In the rows, zero is written as 128.
Each run below is a few steps of one of 8 hidden systems, one row a step.
z_376, trace 1 (10 x 18):
[[135 130  77  75 142 162 195 131 115 173 158 187 122 114 144 166  93 140]
 [ 84 128  64  80  87  83 161 117 131 171 201 117 141 124 121 119 135 131]
 [ 89 106  59 172  74  78 116  92 141 102 143 106 167 128 148 101 177 124]
 [123 141  90 207 137 130 111 136 133  58 106 128 166 144 124 122 169  52]
 [137 168 175 174 177 138 116 169 123 108 103 103 117 183  75  99 136  57]
 [150 133 222 141 160 150 116 126 131 143  81 100  51 161  93  81 123 145]
 [167  94 189  94 140 186 118 115 133 131 101 143  32  78 133 139 112 185]
 [148  98 145  44 122 144 117 159 116 143 170 158  99  47 150 198  97 182]
 [100 125 106  73  96  65 125 148 106 171 182 154 191  85 174 191 101 192]
 [ 79 154  43 145  87  69 152  90 117 153 138 171 234 145 180 155 114 148]]
z_158, trace 2:
[[108 117 121 150  99 151 133 159 111 123 114 128 107 163 164 125 122 133]
 [117 107 107 111 118 124 173 129 131 135 117 128 100 161 145 113 108 110]
 [129 125 113  90 129  91 163 106 136 136 144 109 118 132 114 124 127 105]
 [149 137 136 117 130 100 127  96 137 116 136  96 143 108 103 130 157 123]
 [156 138 148 145 146 146 102 109 133 108 115 119 150 104 109 134 147 126]
 [148 146 153 152 152 168 103 156 123 126 113 145 139 126 117 135 119 129]
 [119 143 146 137 129 147 115 165 115 161 124 155 127 143 136 128  97 152]
 [ 97 117 119 116 106 123 131 131 126 163 131 152 113 135 152 120 102 163]
 [ 96  91  88 106 105 109 140 115 135 132 150 137 113 115 151 127 123 139]
 [117  95  90 125 115  97 144 121 130  97 153 107 123 117 138 135 161 104]]
z_98, trace 3:
[[115 157 131 154 112  87 151 105  98 130 135 151  73 110 130 153 180 164]
 [118 154 118 166  97  93  88 100 141 119 123 155 126  80 115 115 168 150]
 [138 145 123 146 119  98  75 167 157 135 136 140 173  90 101 101 135 119]
 [141 106 142 143 157 113 112 192 136 159 134 116 174 147 117  91 120 127]
 [111  81 138 148 175 145 135 142 130 146 108 128 132 181 138  95 103 129]
 [ 77  94 125 111 154 155 129 104 129 115 122 136  93 163 142 123  90 103]
 [ 86 122 129  75  99 138 119  96 122 101 149 102  99 137 139 157 106 109]
 [142 151 131  94  74 131 130  93 115 105 134  83 142 123 149 171 132 138]
 [187 173 131 129 107 132 148 114 119 119 103 129 166 109 138 172 138 136]
 [180 168 126 141 159 108 162 132 120 153 120 171 139  98 109 147 148 136]]
z_875, trace 4:
[[173  75 144 119 139 150 128 155 117  72 146  43 147 129 139 150 166 103]
 [132  85 145 159 139  83 183 140 101 110 102  79 112 194 166 127 152 126]
 [108 133 104 163 144  88 196  87 107 140  96 178  81 160 155 136 142 143]
 [113 172  76 133 118  99 147 110 126 144 134 222 119  73 130 162 131 136]
 [147 173 111 123  70 112  77 169 152 141 141 164 165  58 117 131 122 137]
 [172 128 155 141 102 158  66 182 167 147 114 102 161 109 104  67 114 139]
 [133  84 164 137 191 180 100 162 150 142 120  97 133 169  95  66 102 104]
 [ 61  91 157  98 201 144 126 113 108 130 154 103 100 190 112 127  96  97]
 [ 56 120 140  83 129 125 133  50  92  98 156 102  85 151 149 185 122 133]
 [137 130 103 111  82 124 155  48 105  66 127 109 121  96 175 201 163 143]]
z_875, trace 5:
[[144 149  97  89 154 185 108 131 135 137 171 142 194  92 100 156 107 105]
 [134 141 148  96  97 145 107 174 114 140 174  53 171 153 120 129 125 123]
 [143 111 159 139 116 172 145 118 117 137 124  62  90 178 126  93 150 150]
 [128  92 113 132 184 151 182 102 111 112 139 132  74 141 123 133 156 112]
 [ 96 130 106 114 132  61 159 127 104 112 160 143 103 117 135 174 152 110]
 [123 157 128 145  65  73 115 109 125 118 113 139 116 100 147 142 155 159]
 [178 136 117 171 112 141 111 127 151 117  85 165 143  83 130 114 147 144]
 [156 126 120 150 158 128 114 195 146 136 115 160 170 122 119 109 109 100]
 [ 99 137 162 119 140 121 102 174 132 169 127 129 135 166 116  95  78 124]
 [ 92 119 157 100 144 176  98  95 132 151 135 122  95 144 115 111  89 148]]
z_158, trace 6, 10 rows:
[[ 75  88 124  89  91 171  94  80 140 134 134 115 113 134 160 116  82 165]
 [125  46  89  73 115 160 136 147 133 104 167 102 121 107 163 146 115 124]
 [168  86 102 122 117  98 185 163 106 104 146  81 148 138 166 160 167 120]
 [176 154 115 156 138  92 201  88 113 107  89 118 148 153 142 152 165 111]
 [163 208 123 133 151 125 155  78 136 118  99 162 132 118  81 145 135  76]
 [150 218 155 126 120 138  78 141 144 145 132 145 130  92  59 114 125 106]
 [128 143 170 155 105 162  43 163 152 165 122 133 134 106  99  70 115 171]
 [ 95  52 136 150 152 175  81 166 142 168 126 154 123 132 150  77  93 186]
 [ 63  36 104 116 166 129 148 165 100 158 171 147 107 151 177 138 107 168]
 [ 68  80  95 101 112  78 191 107  78 113 172 106  93 157 185 182 150 150]]
z_255, trace 7:
[[ 93 156 130 157 112  87  74 149 149  80 108 127 147 141 110 113 121  53]
 [112 165  98 182 153 141 101  85 147 135 106 159 200 142 101  93 128 106]
 [148 120  87 110 184 165 152 101 136 174 168 126 202 131  98 110 123 129]
 [142  97 149  87 161 166 122 151 122 176 198  76 122 124  89 103 138 159]
 [146  82 183 136 120 162  98 149 115 144 136  97  71 104 138 115 154 209]
 [149  82 162 134 106  97 135 147 115 115  86 149  92  99 196 169 124 194]
 [105 144 149 100  96  38 144 144 115 105  90 163 103 130 180 190  86 117]
 [ 73 215 124 120  81  83 127  89 124  96 100 150 115 162 128 158  97  64]
 [122 205  66 149 102 164 144  60 138  91 121 124 167 159  98 122 141  47]
 [175 140  60 144 151 190 150 135 153 124 160  90 200 140  74  86 162  53]]
z_995, trace 8:
[[223 155 130 113  97 141 165 108 133 128  93 124 146  90 143 160 141 155]
 [171 129  83 167 137 154 153 124 124 129 105 193 165  89 156 157 143 154]
 [ 98 133  90 175 149 111 122 174 109 157 147 209 145 105 135 137 138 150]
 [ 56 134 107 146 102  92 106 158 125 180 169 154 111 136 119  87 128 159]
 [ 67 101 114 120  87 144  96 121 150 143 160  97  85 151 113  59 125 128]
 [118  82 148 117 119 161  86 129 151  80 136  57  94 142 111  88 138  88]
 [161 100 188 131 152 117 114 118 127  66  99  49 131 149 126 139 147  99]
 [169 130 173 124 181 103 169  75 108  96  77 104 150 154 141 178 128 119]
 [161 171 133  98 178 120 186  81 109 134  98 181 137 117 131 198 101 124]
 [150 204 105  96 117 130 149 134 119 166 137 212 138  77 124 180 102 141]]
z_886, trace 9, 10 rows:
[[137 201 125 193 109 155  99 178 123 144  94 192 151 129 124 122 118 127]
 [129 166 142 118 115 131  99 207 159 176 126 150 126 136  90  73  80  97]
 [ 94  82 147 105 125 127  93 159 160 166 150  83 109 162 102  47 100 127]
 [ 77  49 134 113 168 179 119 100 124 111 154  75  97 172 131 102 121 122]
 [105  80 125  89 177 148 173  95  91  84 158  99  98 152 152 195 133 101]
 [138 142 130 105 124  69 191  86  84  90 129 111 120 129 164 218 155 132]
 [166 197 124 156  76  77 156  63 118 104  77 145 156 108 152 179 162 146]
 [190 209 110 157  88 125 104 107 167 129  75 188 183  68 110 126 126 126]
 [184 151 122 141 119 134  70 189 186 178 118 176 180  61  82  67 108 140]
 [126  76 144 157 151 167  65 218 157 193 155 132 132 118  94  34 120 168]]
z_982, trace 10, 10 rows:
[[128 113 176 111 159 156  81 131 141 115 137  93 109 124  93 112 122 113]
 [127 104 183 115 140 162  92 126 113 103 111  94 123 139 146 153 107 145]
 [122 120 159 114 126 137 136 111  99 110 101 123 128 151 177 182 102 154]
 [122 147 109 107 113  97 180  91 104 125 119 142 134 143 166 181 120 136]
 [132 156  74 112  91  88 174  92 128 138 150 132 148 117 130 141 152 123]
 [139 143  68 136  90 118 131 120 153 147 158 121 163 101 105  90 164 121]
 [145 122  94 167 117 158  98 167 161 150 138 135 158 113 100  65 141 122]
 [144 109 147 165 169 166  97 193 150 146 109 150 125 135 106  78 112 120]
 [135 105 195 132 201 149 117 166 123 136 100 144  77 146 111 117  98 124]
 [118 104 205  97 178 123 133 111 102 108 117 114  56 139 129 168 120 141]]
z_376, trace 11 (10 x 18):
[[165 119 154 126 130 140  72 127 154 119 124 123 146  66 110 123 135 150]
 [152 126 146 134 140 167  90 176 126 153 128 153 172 106 136 137 103 161]
 [106 126 121 118 125 156 136 169 113 180 140 155 148 158 152 127  80 159]
 [ 71 106  90 108 107 134 158 112 118 151 145 139 114 170 161 122  99 137]
 [ 82  98  83 117 113 113 147  86 124  89 150 105 111 144 148 140 142  96]
 [124 127 119 141 135  92 127 102 122  67 138  84 142 131 119 149 174  78]
 [170 158 168 171 157  97 121 125 120  97 101  97 151 138 102 135 169 103]
 [196 173 184 157 158 144 138 133 130 146  80 136 118 129  96 113 140 137]
 [182 143 157 106 133 169 139 146 148 178 108 158  79 104 101 100 105 161]
 [133  94 120  79 102 152 115 162 151 176 153 156  88  77 131 108  96 177]]
z_886, trace 12, 10 rows:
[[ 93 153 140 138 134 149 132 158  95 174 172 138  78 146 105 116 145 159]
 [ 69 140 133 108  82 147 111 133 114 122 155 114  63 148 132 127 118 121]
 [ 97 100 120 101  91 119 119 117 136  71 117 105 100 140 159 144 106  84]
 [141  93 118 123 142  82 154  98 140  76  89 117 146 135 159 152 121  88]
 [165 141 126 148 171  82 164  84 128 127  91 147 175 127 130 148 143 129]
 [155 187 139 142 151 120 125  96 125 170 123 165 169 100  96 136 138 163]
 [139 176 147 127 104 160  74 147 135 171 148 150 146  85  98 115 122 169]
 [127 113 146 126  93 184  69 195 140 144 147 120 116 111 126  95 108 149]
 [119  61 131 129 125 176 126 199 130 125 137  98  89 163 148  90 111 117]
 [101  70 108 118 151 133 193 141 113 119 136 101  77 193 151 114 126  97]]
z_98, trace 13 (10 x 18):
[[113 109 164 133 123  65  80 151 153 153 110 162 100  88 121  94 114 168]
 [111  55 125 123 121  90  80 161 158 134 128 136 157  97 155 101 105 157]
 [102  57  85 127 136 130 114 161 138 121 142 133 193 139 171 128  97 123]
 [ 94 107  73 124 148 148 159 131 110 120 150 123 181 183 156 147 105  92]
 [ 98 161  97 121 137 142 176  77 105 121 141 106 141 194 120 136 129  80]
 [136 191 138 112 123 142 151  51 128 114 121  89 104 156  86 126 143  87]
 [186 178 187 104 124 141 119  93 141 115 114  91  88 102  75 130 148 119]
 [202 130 200 113 137 144 104 150 133 137 109 120  91  71 105 135 139 175]
 [162  85 162 135 140 141 107 182 124 155 116 173  96  71 155 136 123 208]
 [ 95  71  87 144 115 124 119 185 120 154 137 202 118  94 184 135 108 186]]
z_255, trace 14 (10 x 18):
[[137  63 148 137 108  77 138 170 130 126  95  89 152 167 185 115 110 150]
 [116 133 190 124 144  44 126 112 138 136  71 117 129 167 132 117  96 125]
 [134 188 165 118 161 110 136  44 127 121  87 137 129 134 102 154 116 118]
 [171 189 124  98 145 179 146  91 117 105 141 130 143 104  97 180 133  92]
 [170 164 110 117 109 197 118 186 128 123 164 123 132 100  98 137 139  94]
 [147 121  98 155  93 170 110 199 149 158 139 152 113 104 120  75 134 144]
 [117  71  87 142 117 104 143 147 152 174 128 168 107 107 148  73 127 174]
 [ 78  68 114 108 139  49 148 104 129 144 151 134  96 120 146 120 136 161]
 [ 62 111 152 130 137  71 121  77  95  91 143  93 102 151 144 165 158 137]
 [108 152 160 162 136 126 122  93  82  65 104  91 153 174 158 189 147 108]]
z_995, trace 15 (10 x 18):
[[103 121 172 129 127  91  92  85 154 135  81 118 130 151 127  91  97 145]
 [107 107 141  91 154 151 100  73 151 114 111 121 146 133 126 126  78 109]
 [135 137 145  85 145 143 104 134 126 105 144 112 169 120 121 172  94  97]
 [151 157 132 107 103 120 143 142 107 131 134 102 180 142 147 166 120 128]
 [148 135  89 125 114 142 182 133 117 146 127 136 150 149 151 137 122 130]
 [143 118  90 126 140 136 166 168 129 151 149 156 113 115 123 120 137 121]
 [137 127 119 139 120 110 127 160 132 154 155 132 112 102 109 103 161 151]
 [118 114 126 155 112 135 115 108 131 137 139 111 110 120 125  96 161 161]
 [104 104 134 154 145 157 105 109 126 101 125 119 100 136 125 119 147 126]
 [112 123 168 136 149 117 106 129 114 100 116 118 104 140 127 145 129 114]]
z_982, trace 16:
[[ 55 153 119 125  64  61  83 140 135 128 148 113 136 146 129 106 115 113]
 [ 76 162 107 130 105 138  73  89 161 125 118 140 164 146 106  90  90  89]
 [152 147 126  99 145 171 102 134 166 125 113 130 181 133  99 111  71  71]
 [179 114 173  86 173 150 122 152 144 170 115 109 171 133 113 114  81 138]
 [162  90 172 108 183 171 150 100 120 168 114 119 115 137 133 131 113 192]
 [152  80 129 120 156 167 184  97  99 113 126 118  76 128 160 165 150 159]
 [133  91 108 140 107  84 184 128  95  91 135 102  93 131 176 170 180 139]
 [ 98 144  93 180  76  48 144 109 109 106 132 122 132 136 154 134 187 135]
 [102 200  77 187  77  94 105 112 140 110 127 155 154 123 106 106 165  90]
 [143 202 110 144 102 135  76 172 168 135 129 162 166  98  73  93 115  71]]

Name the system that made each run.
trace 17:
[[ 99 139 118 160 151 134 127 120 129 145 122 139 132 163 110  93 127 118]
 [ 96 144 133 106 157 136 113 119 126 138 156 130 122 138  96 125 113 102]]

z_886
trace 18:
[[147  33 132 125 212 146 125 149 119  93 158 105 140 105 134 152 155 123]
 [144 110 159 158 187 115 178 147  67 130 142 123  98 144 145 174 177 167]]

z_886
trace 19 (2 x 18):
[[116 140 143 131 129  71 147 112 129 120  91 128 120 160 136 127 114 109]
 [137 144 121  94 140 111 151  87 152 139 106 145 122 127 109 114  97 101]]

z_995
trace 20, 2 rows:
[[118 129 143 110 138  74 143 164 108 123 148  87 162 168 133 150 128  96]
 [115 172 179 157 145 137 111 121 115 135 107 107 121 182 102 106 125 120]]

z_255
trace 21 (2 x 18):
[[155 152  93 166 193 132 193  90 113 146 127 157 141 139 100 129 170 118]
 [144 179 108 142 130 146 155 121 127 160 163 125  90 122  66  92 178 115]]

z_376
trace 22, 2 rows:
[[ 76  96 105 168 126  93 115  88 155 134 113 128 106 153 118  54 143 128]
 [122 124 121 169 162 141 100 108 154  71  99 127 130 134  98 104 142  53]]

z_982
trace 23 (2 x 18):
[[113  89  90 101 113 141 107 150 153 117 139 133 145 113 146 122  94 105]
 [109  85 119 125 158 110 123 145 137 145 132 128 170 150 137 107  99 125]]

z_982
trace 24, 2 rows:
[[103 124 122 108 131 169 104 130 129  92 122 150 119 123 143 160  89  92]
 [142 103 139  97 132  80 143 163 129 116 119 119 149 127 152 156 105 110]]

z_886
trace 25, 2 rows:
[[132 127 123 174 127  80 166 156 106 113 124  74 143 193 135 111 173  93]
 [142 131 164 185 200 115 152 130 116 126  87 113 135 196 107  99 146  98]]

z_255
trace 26:
[[119 120 179 167 141  58  92 215 118 114 100 143 121 134 142 132 128 126]
 [ 69 177 183 149 162  96  92  99 106 140 108 171  96 141 109 144 113 141]]

z_982
trace 27, 2 rows:
[[122  96 112 106 144  84 119 135 153 110 157 150  76  61 101 123 152 109]
 [124 111 157 163 132  63  96 162 123  91 134 100 124 111 121 130 176 117]]

z_158
trace 28, 2 rows:
[[122 160 131  86 133 147 111  57 152 116 129 119 126 114  91 129 110  96]
 [156 103 140  83 132 119  97 108 150 108 142 112 149  67 120 152 126 136]]

z_886
trace 29 (2 x 18):
[[117 135 101 160 140  85 129 146 131 126 121 162 153 128 131 124 135 110]
 [ 90 140 110 137 163 114 135 117 120 149 144 144 147 154 111 118 122 117]]

z_255
trace 30 (2 x 18):
[[123 128 184 147 139 130 113 114 105 106  82 126 118 153 157 160 110 149]
 [141 106 134 122 154 151 151 116 110 122  98 160 130 127 173 173 102 154]]

z_875
trace 31:
[[ 98  98 109 138 127  79 147 106 126 130 113 116 161 168 159 123 117 127]
 [101 160  91 150 105 126 149  74 127 140 109 158 138 150 141 120 126 133]]

z_875
trace 32, 2 rows:
[[134 195 139 129 167 125 155  93 129 144 124 133 114 157  64 108 137  82]
 [123 157 154  74 126 108  98  82 148 145 159 113 102  87  72 120 131 133]]

z_886
trace 33:
[[105 152 101 125 133  94 152 117 133 129 137 148 110 137 108 119 133  93]
 [128 142 121 116 121 107 115 121 148 126 149 103 130 117  88 101 146  95]]

z_982
trace 34, 2 rows:
[[132 153 139 140 106 132 100 136 125 136 126 109 178 139 130 128 123 136]
 [140 160 130 136 120 165 122 130 133 155 107 150 147 138 128 119 100 138]]

z_982
trace 35, 2 rows:
[[103 133 126 139 145 115 124 171 110 115 163 112 119 150 107 129 147  86]
 [104 132 169 163 133  92 117 124 112 123 112 108  99 159 125 117 151 138]]

z_376
trace 36 (2 x 18):
[[116  93 101 153 133 115 156 171 102 147 114 189 143 133 197 160 106 174]
 [ 64 120  49 148 128  82 164 112 118 133 138 193 141 141 162 143 122 119]]

z_98
